128 stands for zero in the data rows.
Here are some points:
[117 198 255 122 109 138  97 186 125]
[134  73   0 189 140 116 161  70 136]
[157 102 116 141 123 133 151  98 135]
[135 196 255 134 123 161 121 178 118]
[101 128 148 138 113 114 120 137 136]
[160 255 174 168 120 147  93 185 234]
[105  62 144  60 133 126 162 111  29]
[136 190  90 127 108 116  98 185 145]
[133  62 105 131 141 131 159  88 106]
[123  60  71 140 132 116 156  77  94]
[141 186 154 120 128 133  85 163 162]
[121  92   0 176 125 106 127  85 175]
[129 125 122 121 134 124 126 128 118]
[ 91 133 225  76  89 129 113 153  74]
[139 200 214 128  95 146 119 170 135]
[132 120  29 124 151 118 115 136 125]
[120 169 162 111 109 132  94 183 117]
[ 99  99 140  91 109 145 136 137  56]
[144 161  63 197 113 127 138 104 212]
[101 139 222  74 114 132 111 176  83]
[161 219 215 149 131 137 117 184 180]
[128  81 135 122 145 118 143  96 108]
[168 203  79 204 141 125 114 123 229]
[127 105 168  77 157 126 117 133  96]
Here are 16 more points, each followed by its number:
[157 141  41 186 127 124 127  88 195] 0
[138 122 166 121 134 115 140 127 125] 1
[147  91  57 157 146 121 158  84 141] 2
[109 120 101 140  90 140 138 142  86] 3
[135 130  69 177 141 131 133 101 181] 4
[145  59 129  80 154 118 135  91  99] 5
[123 144 115 183 106 135 144 126 125] 6
[131 170 110 176 110 130 134 127 172] 7
[117 116 186  76 135 147 130 147  80] 8
[157 137  38 147 142 130 114 118 173] 9
[139 255 201 142  81 141  71 235 177] 10
[119  75 126 117 133 113 143 104  95] 11
[120   0  14 120 172 103 181  23  84] 12
[122  62 213  72 151 136 146 112  63] 13
[149 218 108 199 138 155 104 139 234] 14
[113 239 157 147  65 139  75 214 187] 15
Which of these numbered points is nearest to each point below, ignoring the 2 directions in which the first points spread most? Its number follows each.
[124 170  56 173  96 126 140 125 142] > 3
[110  55  51 131 126 103 141  76 132] > 11
[126 197 133 151  86 143 110 173 143] > 3
[135  70  17 166 144 128 142  65 159] > 4
[145 120 121 124 144 112 115 114 166] > 5
[119 228 228 133 106 139  88 191 166] > 4
[109 141 255  98 121 165 131 168  90] > 4
[135 169 154 117 140 147 108 162 154] > 8
[107  59 108 102 142 100 124  78 115] > 11
[156 204  26 184 109 133 118 134 208] > 10
[151  35   6 140 183 113 176  42 122] > 12
[142 194 196 137 119 132 131 157 144] > 2
